A single turn carries every row of the set below to another of its rows. Some are shown first; where does it send the rows asked next?
tazut: [-14.6   5.3 -21.5  18.3   4.4  -8.8 -37.8  -6.8 -14.7  -4.0   2.6 -16.7
 -32.7  13.5  18.0  -8.1  -4.5  29.3  14.6  26.0  47.9]
Rezot: [  0.1   0.6   9.5 -27.9  -5.9  -3.9  34.5 -24.1 -47.6  -3.6  -5.3  -3.3
  17.5 -28.9   6.6 -21.2  -5.3   3.6 -11.8   4.7  10.3]
guv: [-13.8 -18.2  18.4 -16.1  22.0 -31.9   7.1   0.9  -3.7 -21.0  -1.0 -22.9
  10.7 -46.5   4.3   2.3  -2.7 -16.6 -19.0   7.5   4.7]
rud: [-11.2  16.3  19.4   5.9 -14.4  10.9  15.1 -18.4 -11.6  27.0  48.8  18.8
  -8.9  -4.5 -14.1  15.0  -7.4  24.6 -25.7 -10.4   6.8]
guza: [ 27.8  25.4  22.1  31.8   8.3   7.3  10.0  16.4 -17.3   4.8 -10.9  -2.7
  -8.5  28.3   0.2  17.9   3.2 -18.9  19.9  15.5  27.7]
Gez: [  1.5  23.4  18.8  26.4  32.8  -2.0 -31.4 -12.8 -22.6  -5.5   5.9   3.3
   6.7  23.7  11.1  -3.8 -10.5 -16.2  -0.7 -22.0  32.5]
pib: [ -8.6   9.1  -9.6  -4.5 -23.4 -11.1 -16.7   2.3  23.6  27.5  10.4   6.0
   3.8 -19.6  -2.2  -2.2  20.8   4.7  14.5 -14.4  60.3]
mimoz: [  7.2 -13.6 -23.9  10.2   6.7  28.7  22.4   2.2 -30.3  -2.8 -22.1 -27.5
  -5.3  19.7   7.3   0.4 -16.5  18.8  28.4  22.3 -11.5]
gaded: [-10.8 -12.6  11.1 -20.9  13.3 -39.0 -12.6   4.9  19.8 -20.5 -24.6 -15.1
   9.6 -40.4   8.5 -23.4  -9.5  10.7  12.3  -2.2   9.6]
kinin: [ 11.0  35.9  25.8   9.8  14.9   9.6   2.7 -16.9  -5.0   8.8  -6.2 -26.2
 -21.8 -13.8   5.8   0.7 -31.2   2.9 -22.7 -42.7  -2.3]
maki: [ -3.1  12.0 -40.7  11.2 -14.6  -6.7 -18.5  -6.8  16.2  30.0   9.5   5.3
  -8.1  -4.9   4.3  15.4  -6.5  10.1   3.3  -6.2  60.2]
tabiv: [-15.1   3.0   0.1 -30.0 -10.9   3.8  13.3 -27.8 -35.6   9.9 -25.2  15.3
  24.1 -23.0  17.3 -23.2  -4.6  10.9  13.7  -9.5  20.1]
voruf: [-14.3  13.6  14.6  10.8 -20.5  12.5  12.0 -12.4 -12.4  17.7  52.5  18.2
 -12.4  -6.3  -9.3  19.1 -13.8  13.2 -28.2 -10.4  11.7]
Vire: [-20.2   4.0 -22.0  25.1  -1.2  -7.2 -28.2  -5.2 -17.6  -8.4   1.6 -20.1
 -35.5  12.0  22.5  -1.4 -11.5  19.6  12.8  27.7  49.4]
raru: [-15.5   1.8   1.7 -29.4 -17.4   5.1   9.9 -27.3 -31.4  12.5 -26.9   8.2
  24.5 -23.8  16.0 -23.7   5.5  22.2  14.9  -5.7  14.4]
razot: [ -9.1   1.6   0.9 -12.9  -7.6   0.8 -43.1  -4.7 -18.6 -14.4   4.6   1.5
 -30.6  -1.2  13.8 -28.2  11.7  27.3  20.8  25.7  43.4]
dep: [ 11.6 -20.7 -33.6   9.3  11.4   7.3  15.4  19.6  25.8  11.3 -20.0 -22.3
  11.5  -6.3  -6.5  29.8 -11.8  -1.0  15.5   1.4 -10.0]
Fides: [  3.4  -7.0 -10.2   2.5  -4.7   8.7  16.1  12.7  56.5  10.2 -12.5 -17.7
  -9.4  -1.1 -20.9  17.9   5.5  20.0  23.6   3.3  -6.6]
nipof: [ -8.2  -2.9  -0.7 -13.6  -0.6  -1.9 -46.5  -5.9 -16.1 -10.2   9.6   6.7
 -19.6   2.2  11.7 -29.5  11.9  29.9  26.7  27.7  36.8]
gal: [ -8.6   9.1 -41.0  15.6 -17.9  -4.1 -14.6  -4.2  14.7  21.8   7.6   4.1
 -13.3  -7.4   8.9  23.6 -14.5  -0.9  -0.4  -1.2  58.4]
mora: [-21.8   7.4  21.3  -6.0   2.6  17.4  30.2 -27.1   8.8  35.6  29.6  19.5
   5.8   3.1 -21.2   3.2  -1.3  20.7   8.7 -16.7  -4.3]
kifim: [ -7.6  -3.8  -9.4  -0.1  -7.2  49.1  13.0 -12.0 -14.3  -0.3 -23.1  -2.5
 -22.5  26.0   0.1   5.7  -4.0  33.4  26.0  18.2 -14.7]
doz: [ -3.3 -15.0  16.9 -21.7  20.2 -36.4   5.4   1.8   0.3 -17.4  -9.3 -19.0
  16.5 -47.6   0.6  -1.4   3.1  -6.0 -16.3   8.8   2.0]
Lus: [-17.9   7.2  24.3  -4.7   1.8  22.3  29.8 -15.6   4.3  35.2  34.0  23.9
   3.8   2.1 -22.1   9.7  -0.2  11.8   7.2 -17.2  -3.1]
gafa: [-27.7  -0.7  34.4  23.2  10.8 -11.0 -18.5   3.4  -5.0 -12.8  44.6 -10.4
 -28.4  -3.3  -3.0  15.2  -2.9  21.5 -20.7  14.0  -1.3]
Lil: [ 28.2  34.2  26.4   7.7 -11.8   2.3  13.3  12.7 -23.5  15.5 -36.7 -29.6
 -17.6 -26.1  16.8   8.9  -3.1  -5.7  -0.3  -3.2  17.5]
dibug: [-22.1   0.8  37.8  15.4  18.0 -13.2 -20.2  -0.6   1.4  -6.5  41.2  -7.3
 -28.0  -3.8  -8.5  11.6  -0.5  32.8 -20.1  13.8  -8.6]
Tidu: [ 29.5  22.5  20.8  -6.0   3.1   6.8 -14.4  13.6 -18.2   3.3 -41.0 -13.7
 -23.8 -33.9  20.0  24.9  -3.3  -9.8  -7.5   9.3   7.4]
dun: [-18.8  -9.0  32.0  -9.6  31.5  -1.2  -9.8  -9.2  20.0 -13.4  24.9   2.1
 -27.3   2.8 -15.2  -8.2 -10.1  35.1   7.9  14.8 -24.6]
lates: [ -4.4   6.6 -10.7  -5.6 -21.7 -14.7 -15.5   1.4  24.9  29.8  17.0   8.9
  11.8 -14.3  -3.9 -10.5  16.3  10.3  22.3 -13.7  53.7]
Molub: [  0.1 -14.1 -23.2  13.4   0.8  26.8  26.4   5.8 -33.5  -5.9 -18.0 -29.6
  -7.8  11.8  14.6   2.5 -27.2  10.0  23.6  18.8 -10.3]
Boz: [ -6.1 -11.7   7.5 -25.3   2.5 -33.3 -17.2   3.3  22.5 -16.6 -23.8 -14.4
   8.2 -43.3   8.1 -22.0  -3.4  23.0  10.0  -0.6   3.0]
Fosov: [-14.3  -8.8  39.0  -4.5  29.8   0.9  -6.5   2.5  12.5 -15.2  30.6  -0.7
 -30.9   4.1 -15.5  -8.6  -9.7  28.4  10.0  15.0 -22.0]
ril: [ -5.3  -1.3   9.5 -24.4  -6.8  -1.1  37.2 -22.4 -46.1  -8.7   4.1  -6.5
  11.7 -30.0   8.8 -17.1 -14.2  -7.7 -16.5   2.7  13.2]
sove: [ -4.3  25.7  28.5   5.8  34.2  17.5 -19.9 -21.1 -17.0   3.7 -15.0 -18.5
 -20.8 -12.1  12.5  17.0 -16.8  -1.8 -23.3 -28.7 -10.0]
neduv: [ -4.4  -7.3  -9.5  11.8  -2.4   8.7  12.2  16.0  54.3   8.9 -18.1 -20.9
  -7.8  -0.1 -16.3  24.8   0.2  18.2  19.8  -6.3 -11.2]
bemu: [ 45.6  19.6  10.0  15.9  10.2   8.2  -5.8  22.3   2.9  -7.2  -6.2  12.1
 -17.4  15.0  -2.9  24.0 -12.6 -22.4   8.5  18.5  20.4]
misap: [ -5.9  -5.9  -6.7  -5.2  -6.1  44.7  13.0 -13.6 -10.6   4.0 -19.5  -3.0
 -20.3  24.5  -3.5   3.3   9.0  33.9  30.1  26.9 -11.9]
sipoz: [ 24.9  26.7   6.6  15.8  19.6  -5.8 -26.1  -5.2   0.3 -10.3  15.7   8.0
  -0.5  13.8   3.1  -9.9 -32.0 -16.0  -9.3 -30.0  33.2]
kunob: [  2.3 -22.1 -30.2  12.3  10.8   7.2  15.6  22.5  18.6   7.6 -18.3 -22.9
   9.0 -12.6   3.9  34.5 -20.4 -10.0  11.5   2.4 -10.3]

Vire -> voruf
raru -> Fides
Tidu -> guza
And these:
neduv -> razot
Rezot -> dep

